A single turn carries every row of the set below to another of its rows. Some are shown first; where does it send the rows asked next?
vibo: 1.527,0.152,0.252,-1.141,-2.863,0.523,1.027,0.612,-0.845,0.063,1.436,1.591,-0.086
zut: 0.391,1.518,0.541,1.049,2.387,-2.484,-0.137,0.047,0.822,-0.443,2.608,0.905,-1.146
Gebir: 1.284,1.326,0.548,-1.476,2.799,-1.423,1.763,-0.474,-1.506,-0.559,0.109,0.752,-0.694
Gop: -0.018,2.241,0.500,1.069,2.364,-2.304,0.168,0.046,1.719,-0.835,1.993,0.926,-0.981
pasib: 0.197,1.793,0.530,1.217,2.316,-1.971,0.281,0.406,1.480,-0.810,1.425,0.975,-1.862
loka: 0.185,2.369,0.232,-1.609,2.906,-1.248,2.169,-0.695,-0.011,-0.858,-0.156,0.977,0.005
git: -0.577,0.576,-0.234,0.799,-0.891,1.111,-0.032,0.833,2.149,-1.125,2.187,0.626,2.826
Dobal: 0.356,0.851,-0.042,-0.604,3.405,-1.323,-0.858,-0.442,0.023,1.146,2.504,1.085,1.315
Puru: 1.464,-1.491,0.466,1.483,-1.287,0.926,-0.583,1.560,-0.328,-0.702,2.076,0.351,0.597
lofi: -0.821,2.259,-0.143,-0.467,3.024,-0.075,0.027,-0.142,2.405,0.118,0.594,1.307,1.061
Goret: 1.800,-2.729,1.046,0.077,1.153,-0.790,0.021,0.291,-0.672,-0.050,0.540,0.796,2.013
zigop: 1.848,-1.309,0.214,-0.585,-2.248,-0.408,0.829,-1.297,-0.814,-0.003,0.986,-0.687,0.838
gom: 0.231,-0.321,0.379,1.522,-1.401,1.853,0.270,1.599,1.755,-1.440,0.614,0.563,0.697
tolom: 0.371,-1.076,0.289,-0.489,1.570,-1.028,0.346,-0.529,0.702,-0.203,1.330,0.947,4.224
sog: 1.086,-2.074,1.185,0.601,0.820,0.549,1.033,0.933,1.052,-0.797,-1.718,0.733,0.979
tedez: 0.837,1.702,0.560,-1.298,2.691,-0.796,2.191,-0.225,-0.558,-0.927,-0.796,0.868,-0.903
vav: 0.512,1.094,0.269,-1.123,-2.918,1.106,1.583,0.671,0.657,-0.583,0.531,1.904,0.271
Tino: 0.699,1.355,0.771,1.302,2.264,-2.354,-0.068,0.406,0.790,-0.781,1.906,0.941,-1.895
duros: 1.072,0.654,-0.240,-1.571,-2.538,-0.111,0.745,0.053,-0.825,0.285,2.795,1.545,1.386
doz: 0.309,0.870,0.818,0.368,2.579,0.597,0.139,1.033,1.436,0.052,-1.071,1.173,-1.542
pidip: 0.792,1.820,0.083,-1.707,2.949,-1.723,1.824,-0.832,-1.009,-0.587,0.796,0.847,0.232
bavu: 1.022,-0.525,0.287,-0.179,-2.679,0.598,1.547,-0.926,0.629,-0.757,-0.820,-0.468,0.316
sano: -0.414,-0.279,0.597,-0.019,1.190,0.300,1.088,0.078,2.584,-0.948,-0.966,1.121,3.127
Fata: 0.508,-0.628,-0.177,0.789,-0.840,0.082,-0.663,0.669,0.126,-0.345,3.574,0.376,2.629
pubi: -0.117,0.584,-0.176,-0.754,-2.143,0.298,1.586,-1.452,1.717,-0.565,0.155,-0.204,2.228
bop: 1.853,-0.494,0.689,0.158,2.893,-0.506,-0.621,0.670,-0.857,0.762,0.879,0.857,-1.169
kun: 0.606,-0.063,-0.338,-1.009,-1.828,-0.589,0.844,-1.992,0.109,0.023,1.595,-0.435,2.742
veret: 0.066,1.664,-0.247,-1.618,-2.508,0.436,1.281,0.013,0.682,-0.285,1.827,1.893,1.650

bop -> Dobal
vibo -> duros
bavu -> zigop
Now these:
git -> gom
Goret -> tolom
Tino -> zut
tedez -> Gebir

